In the data rows, 128 means zero.
Here are some points, one per row:
[115. 130.  96. 131. 177. 113. 145.  96.  94. 146.  76. 142.  82.  69. 149. 142. 113. 146.  85. 111.  87. 154. 181. 132. 182. 176. 208. 114.  98. 124. 144.  93. 171. 126. 118. 202. 151.]
[ 64. 148.  97.  99. 124.  83. 176.  98. 180. 118. 179.  69. 148. 125. 154. 108. 131. 165. 123. 128. 105. 142. 130. 177. 105. 144. 109. 106. 158.  92. 167. 126. 147. 124. 158. 119. 126.]
[153. 147. 164. 112. 123.  75. 172. 135.  77. 166. 156. 133.  85. 218. 101. 137. 174. 136. 152. 147. 108. 155. 158. 109. 134. 136.  99. 172.  86. 109. 108. 131. 156. 101. 145. 142. 161.]
[158. 141. 107.  67. 122. 101. 144. 104.  84.  83. 155. 160. 142. 146.  43.  67. 157.  67.  96. 141. 115. 169. 104.  88. 150. 146. 156. 107. 149. 184. 148.  92. 102. 172. 144.  79.  94.]
[137.  72. 107. 134. 150.  87. 116. 111. 121.  85. 144. 108. 143. 147. 138. 143.  95. 105. 135. 196. 138. 143. 162. 153. 178. 164.  64. 100. 116. 120.  67. 148.  82. 148.  80. 188. 154.]
[159. 119. 177.  83. 166. 144. 135. 127. 209. 165. 155. 140. 121. 140. 145. 181. 159. 174. 149. 167. 176. 126. 147.  78. 150. 130. 188. 153. 111. 159. 181. 106. 139. 150. 125. 134. 119.]
[143. 130. 135. 143. 196. 113. 125. 112.  73. 151. 175. 165. 141. 178. 104. 110. 108.  89. 130. 187. 162. 142. 115.  85.  88. 133.  62.  87. 126. 118. 116. 136. 151. 201. 138.  94.  94.]
[117. 156. 105. 121. 104. 146. 170. 118. 136.  73. 145. 114.  66. 103. 133. 195. 191. 109. 160.  88. 149.  99.  92. 157. 111. 123. 129.  91.  68. 153. 113. 146. 140. 117. 153.  83.  95.]
[112. 135. 123. 158. 209. 166. 101.  93. 129. 194.  64. 110. 112. 150. 122. 156. 162. 155.  88. 104. 155. 122. 140. 154. 153. 143. 104. 189. 156.  67. 131.  82. 145. 169. 166.  45.  90.]
[110. 152.  81. 130.  77. 123.  66. 152.  77. 167. 137. 111. 191. 135. 117. 124. 170. 103. 145.  87. 166. 108. 128. 127. 152. 132. 171. 125. 162.  78. 125. 158. 162. 151.  82. 176.  95.]
[130.  77.  64. 149. 117. 144. 178. 155. 130. 203. 157. 103. 114. 138. 112. 140.  89. 117. 136. 112. 124.  90.  64.  69. 124.  65. 137. 113.  58. 138. 134. 150.  51. 198. 132. 141. 114.]
[142. 125. 137.  78.  84. 105. 100. 131.  92.  95. 145. 108.  55. 172. 143.  85. 110. 171.  73. 133. 139.  95. 135. 118.  80. 110. 144. 161. 157. 135. 156. 148. 133. 174. 128. 145. 123.]
[ 83. 163. 148. 185. 135. 119. 172. 144. 130. 147. 171. 107. 158. 100. 104. 137. 136. 127. 163. 179. 142. 166. 111. 138. 113. 151. 141. 158. 154. 139. 141. 145.  77. 112. 148. 141. 141.]
[124. 188.  95.  84. 111. 122. 112. 116. 126. 122. 108. 127. 124. 134. 126. 175.  63. 181. 143. 107. 159. 109.  87. 117. 149. 126.  76. 148. 104. 186. 147. 129. 109. 141.  77. 136. 141.]
[ 91.  98. 145.  82. 170. 164. 141. 114.  94. 180. 111. 141. 153. 187. 170. 120. 129. 174. 157.  74.  82. 151. 107. 135. 133.  78. 141. 135. 146.  99. 109. 149. 108. 108. 128. 190. 122.]
[159. 186. 141. 164.  90. 131. 124. 126. 100. 163. 113. 155. 107. 108. 147. 107. 159.  83.  75. 112. 144. 140. 114. 154.  97. 127. 113. 155. 162. 146. 169. 154. 125.  72.  95. 154. 152.]
[142.  87. 170.  80. 133. 154. 124. 139. 142. 111. 125. 124. 125. 116. 136. 179.  88.  90. 148. 143. 132. 111. 137. 108. 170. 151. 102. 203. 130. 102. 104.  99. 143. 121. 164.  48. 167.]
[142. 142. 110.  48. 246. 115. 109. 130. 136. 141. 114. 130.  82.  43.  99. 135. 121. 172. 112. 118. 133. 144. 129. 107. 141. 115. 141.  53. 151. 122.  93. 129. 127.  87. 129. 116. 138.]
[ 93. 142. 156.  77. 131.  88. 146. 160.  86. 115.  66. 124. 103. 120. 146.  53. 140. 122. 210. 104. 175. 118. 143.  86. 114. 151. 112. 104. 198. 169. 115. 137. 166. 124. 177. 121. 128.]
[ 76. 116. 129. 128.  61. 140. 128. 163. 172. 129.  76. 144. 157. 146. 145. 124. 125. 113. 109. 188. 157. 153. 125. 138.  78.  88. 190. 115. 110. 146.  88. 149. 184. 167. 108. 111. 160.]
[118. 148.  94. 117. 104. 145.  83. 116. 156. 144. 175.  90. 145. 123. 121.  61. 104.  35. 114. 142. 151.  75. 117.  95. 143.  79. 101. 147. 124.  89.  92.  84. 167. 114. 149. 130. 186.]
[191. 122. 100. 151.  81.  78. 185. 111. 140. 172.  99. 114. 138. 138. 128. 118. 107. 109. 152. 115. 101. 179. 145. 119. 123. 171. 145.  89. 104. 116. 137. 198. 115. 145. 167. 110. 155.]
[133. 142. 108. 185. 192. 158. 117. 134. 115.  67. 149. 104. 120. 131. 114. 134. 113. 113. 152. 114.  30. 164. 143.  97. 149. 125. 130. 139. 117. 121. 183. 168. 209. 186. 109. 134. 166.]
[116. 163. 143. 127. 113. 149. 159.  93.  91.  81. 151. 160. 129.  88. 204. 128.  96.  86.  94. 148. 100. 111. 104. 130. 168. 130. 148.  93. 133. 152.  65. 140. 133. 178. 145. 164. 142.]
[123.  77. 101. 151. 114. 154. 132. 119. 122. 150. 143. 177. 131. 126.  91. 112. 101. 123. 103. 126. 145. 160. 128.  95. 136. 114.  31. 112. 138. 106. 133. 198. 140. 127. 167.  74. 148.]
[135.  68.  88. 130.  91. 136.  83. 142. 149. 123.  82.  92. 141. 144. 132. 102. 194. 140.  95. 177.  79. 128.  46.  73. 165. 174.  78. 107. 143. 131. 140.  83. 138.  88. 176. 112. 124.]
[149.  93. 199. 122. 148. 173. 134. 111. 111. 113.  88.  94. 158. 134. 122. 106. 163. 135.  86. 139. 115. 107.  61. 139. 159. 122. 126. 146. 124. 146. 150. 135. 126.  50.  87.  87. 179.]
[156.  88.  73. 146. 103. 127. 157. 155. 108.  91. 164. 172. 111.  61. 123. 142. 154. 217. 104. 127. 112. 190. 142.  98. 174. 158.  78. 117. 134. 149.  56. 104. 116. 143. 105.  89. 102.]
[176. 123. 132. 116. 143. 141. 121. 124. 136.  51. 116. 163. 133. 143. 141. 120. 165. 142. 141. 193. 141.  76.  92. 150.  59. 107. 178. 153. 120.  59. 131. 168. 121. 165. 121. 229.  96.]
[ 89. 141.  97. 113.  69. 136. 129. 130.  96. 184. 134. 156. 161. 169. 153. 182. 105. 139. 153. 120.  41.  56. 127. 117. 104. 114. 119.  65. 153. 173. 107. 105. 140. 105. 110. 112. 108.]
[128. 131. 150. 143. 182. 105.  99. 156. 118. 116. 154. 153. 136.  81. 186. 116. 137. 142. 102.  84. 106.  39. 179. 168. 137. 115. 124. 144. 117. 143. 113.  80.  63. 158. 165. 151. 142.]
[134.  95. 152.  99. 125. 151.  90.  98. 110. 158. 147.  96. 190. 129. 116. 150. 155. 125. 106. 110. 138. 168. 128. 140. 115.  86. 142. 140. 167. 187.  67. 201. 113. 109. 128. 134. 160.]
[136.  85. 139. 122. 145.  88. 154. 162.  95. 124.  90. 108. 165. 158.  83.  94. 112.  93. 124.  89. 126. 100. 150. 111.  46. 227. 155. 143. 161. 171.  63. 123. 126. 155. 105.  86. 150.]
[120.  82. 128. 180. 184. 138. 178. 143. 156.  61. 102. 127. 150. 120. 103. 122. 114. 151. 116. 134. 140.  89. 190. 153. 147.  82. 198. 131.  78. 140. 171.  90. 173.  66. 125. 120.  97.]
[117. 112. 126. 128.  89. 142. 108. 125. 179. 104. 151. 121. 139.  96. 175. 121. 119.  96. 153. 100. 111. 130. 112. 118.  94. 130.  92. 179. 155. 148. 124. 184. 116. 185. 146. 208.  92.]
[151. 116. 136. 101. 151. 104. 124. 141. 168. 105. 132.  79. 140.  84. 135. 149. 157.  84. 128.  78.  86. 142. 160. 126.  89. 124.  86. 135. 121. 143. 196. 108.  94.  98. 104. 142.  96.]
[103. 122. 122. 134. 136. 125. 132. 139. 111. 153. 108. 140. 111. 117.  96. 159. 142. 132. 149. 149. 139. 130. 141. 198. 144. 130. 194. 154. 130. 154. 153. 119.  73. 124. 227. 109. 188.]
[ 84. 118. 190.  96. 152. 100.  87. 140. 127. 123. 118. 111. 182.  90. 143. 112.  87. 172. 125. 146. 158. 156. 100. 145. 104. 109. 189. 151.  81. 110. 172. 146.  96. 123. 141. 120.  67.]
[122. 147. 176.  88. 174.  86. 123. 125. 147. 157. 122. 130. 123. 111. 136.  96. 121. 145. 115. 213. 125.  72. 128. 143. 127. 113. 127. 168. 106. 129. 133. 106. 145. 107. 133. 121.  68.]
[ 88.  87. 104.  92. 127.  93. 140.  96. 114. 156. 146. 166. 149. 145. 153. 216. 123.  92.  86.  95. 177. 109. 110. 161.  95. 119. 141. 128.  86. 102. 151. 159. 147.  89. 118. 161. 122.]
[193. 133.  94. 132. 137. 166.  95. 134.  70.  88. 141.  98. 171.  42. 142. 145. 129. 126. 140. 109. 120. 125. 161. 183.  57. 122. 158. 111.  73.  88. 112. 115. 153. 106. 106. 144. 132.]
[145. 122. 114. 134. 138.  69.  78. 104. 146.  97. 123. 142. 172. 198.  90. 197.  91. 152. 141.  98. 129. 113. 113. 122. 179.  98. 124.  92. 207. 140. 118. 114. 114. 114. 154. 142. 159.]
[127. 171. 149. 132.  51.  90. 105. 158. 151. 123. 140. 144. 147. 170. 110.  82. 116. 131. 123. 128.  99. 144. 132. 155. 159.  79. 150. 109. 153. 116. 106. 119. 115. 123.  98.  85.  87.]
[149. 116. 118. 118. 109. 163. 167.  94. 154.  99. 109. 145. 124. 160. 117.  50.  70. 169. 104.  73. 146.  93. 162. 105. 142. 124.  71. 120.  94. 146. 144. 114. 102. 168. 158. 175. 162.]
[105. 150. 196. 113.  82. 136. 108. 139. 143. 175.  88. 129. 136. 108.  76. 158. 189. 147. 124. 129. 112. 227. 141. 129. 121. 107. 100.  91. 102. 141. 129.  43. 149. 171. 166. 180. 152.]
[121. 118. 132. 108.  40.  71. 127. 132. 129. 154. 117. 119.  82.  98.  69. 105.  91. 132. 160. 155. 104. 173. 125. 174.  97. 124. 127. 178. 107. 101. 132.  56. 153. 164.  96. 115. 113.]
[140. 173. 111. 160. 137. 127. 123. 151. 174. 182. 140. 180.  93. 135. 158.  95. 145. 122. 121. 118. 133. 159.  84. 122. 110. 165. 200. 149. 132. 109. 150. 126.  67. 116. 128. 123. 170.]
[138. 111. 155. 183. 150. 145. 102. 118. 144. 148. 168.  98.  77. 139. 123.  89.  96. 116.  98. 111. 138. 162. 154. 140. 178. 166. 132.  49.  80. 171.  80. 109. 175. 130. 104. 169. 118.]
[ 97. 102. 139. 144.  98. 146. 139.  63.  71. 146. 145. 105. 130. 140. 202. 173. 154. 118. 145. 130. 147. 123. 147. 105. 106.  71. 180. 195. 215. 117. 134.  57. 125.  98.  69. 124. 103.]
[199. 139. 141. 186.  74. 139.  87. 164.  71. 142. 115. 102. 125.  85. 145. 126.  72. 155. 123. 156. 143. 103.  63. 124. 120. 137. 120. 153. 139. 123. 112. 151. 169.  81. 173. 127. 122.]
[ 62. 169. 139. 108. 101. 199. 136. 151. 133.  80. 118. 134. 137. 125.  52. 141.  88. 127. 162. 110. 135. 129. 180. 118. 115. 148. 138. 125. 125.  77. 130. 160.  86.  83. 112. 151.  85.]
[128. 136. 124.  88. 141. 146.  68. 149. 150. 124. 157. 151. 164. 203. 161. 106. 151. 162. 166.  87. 129. 192. 115. 175. 158. 133. 149. 144. 116. 167. 116.  70. 177.  93. 121.  69. 165.]
There is one direction along which these points spread out most. Take the direction at right angles to it along which they spread out most. Go by this last direction. How far along it is each point below, from 0 to 99? 50 is the average, and the first point above lies past it. One standard deviation of the points above along it is 16.
[120. 131. 144. 132. 157.  96. 165. 150.  92. 191. 134. 127. 127. 185.  89.  97. 221. 115. 151. 131. 122.  76. 148. 101. 104. 168.  94. 147. 147. 184.  75. 131. 152.  93. 159. 138.  81.] 57
[102. 134. 105. 115. 138. 177. 123. 148. 114. 107. 113. 211. 112. 103. 109. 165.  94.  88.  90. 150. 132.  98. 103.  87.  70. 145. 120. 213. 136.  82. 127. 135. 142.  65. 124. 133. 132.] 40
[100. 102. 153. 136. 104. 130. 124.  70. 166.  95. 137. 151.  59. 144. 107. 127. 150. 110. 156.  83. 113. 108.  79. 149. 187. 150. 118. 145. 105. 102. 109. 165.  86. 153. 133.  98. 105.] 49
[ 92. 144. 104. 143. 130. 170.  67. 100. 146. 108. 155.  60.  77. 178. 128. 161.  97. 125. 128. 152. 100. 154. 154. 125.  57. 154. 107.  52. 115. 141. 135. 157.  94. 122. 133.  91. 133.] 45
[104. 108. 106. 148. 214.  91. 113. 187. 112. 103. 132. 141.  75.  57. 141. 105. 160. 147. 150. 124. 144. 119. 124. 159. 125. 103. 128. 136. 131. 112.  90.  94. 129. 115.  63. 142. 134.] 60
[145. 173.  80. 196. 134. 133.  82.  93. 141. 112. 103. 116. 134.  70. 136.  98. 144. 123. 156. 172.  94. 130. 226. 104. 117.  30. 148. 158.  97. 169. 100. 195. 138. 101.  80. 116. 115.] 39
[170. 130. 129. 146. 112. 144. 199. 163. 112. 142.  91. 135. 133. 166. 162. 109. 126.  64. 116. 136. 126. 179. 116. 173. 110.  77.  87.  72. 142.  95. 163. 136. 122. 148. 124. 119. 122.] 39
[165. 166. 169. 170. 147.  85. 143. 135. 223. 116.  96. 142. 127. 142. 133. 170. 111. 107. 112.  82. 146. 160. 108. 107.  86. 125. 161. 145. 147.  70. 106. 101. 112. 105. 129. 136. 116.] 53
[102. 146. 108. 141. 121. 130. 177. 172. 122.  87. 160. 101. 143.  96. 166. 133. 131. 116.  93. 116. 147. 130. 158.  94. 142. 143. 127. 126.  77. 120. 172. 210. 179. 113. 114. 104. 114.] 41
[141.  95. 140. 130. 145. 173. 114.  56. 161. 148. 130. 168. 167. 120. 134.  57.  70. 143. 177.  94. 153. 139. 114. 151. 207. 170. 110. 130. 126. 151. 166.  46. 114.  89. 176. 116. 109.] 76
[147. 167. 139.  95. 120. 130. 111. 109. 133. 142.  91. 113. 143. 162. 193. 148. 142. 148. 130. 149. 140.  94. 150. 131. 175. 174. 111. 126.  89.  84. 139. 148.  55. 161. 111.  76. 134.] 53
[159. 159.  84. 140. 159. 127. 163. 155. 134. 111.  90. 102. 118. 176. 128. 173. 117.  75. 116. 165. 154. 163.  80. 177. 165. 117. 111. 149. 150. 180. 168. 132. 103. 129. 130. 166. 108.] 48
[107. 178. 146. 171. 107. 123. 212.  87. 168. 101. 135.  92. 172. 120.  87. 111. 154. 201. 152. 110. 129. 107.  93. 110. 119. 150. 123. 107. 133. 113. 131.  83. 120. 122. 131. 107. 182.] 60
[117.  95. 169. 174. 104.  81.  92. 117. 122. 117. 130. 203. 124. 112. 119. 156. 154. 119. 154. 126. 119.  90. 111. 103. 113. 137.  99.  57. 126. 120. 191. 164. 117. 192.  63. 111. 141.] 36
[149.  99. 123. 154. 117. 145. 114. 160. 110.  76. 161. 106.  57. 130. 152. 144. 137. 188. 113. 131. 150. 144. 204. 107. 161. 119. 127.  58. 136. 125. 135.  95. 113. 115. 147. 159. 132.] 60
[159. 120. 150. 108.  88. 209. 151. 158. 176. 201. 142. 119. 121.  78.  88. 127. 114. 106. 112. 153. 133.  53. 149. 170. 140. 146. 115. 139. 208. 104. 139. 170. 175. 157.  83. 125. 124.] 39
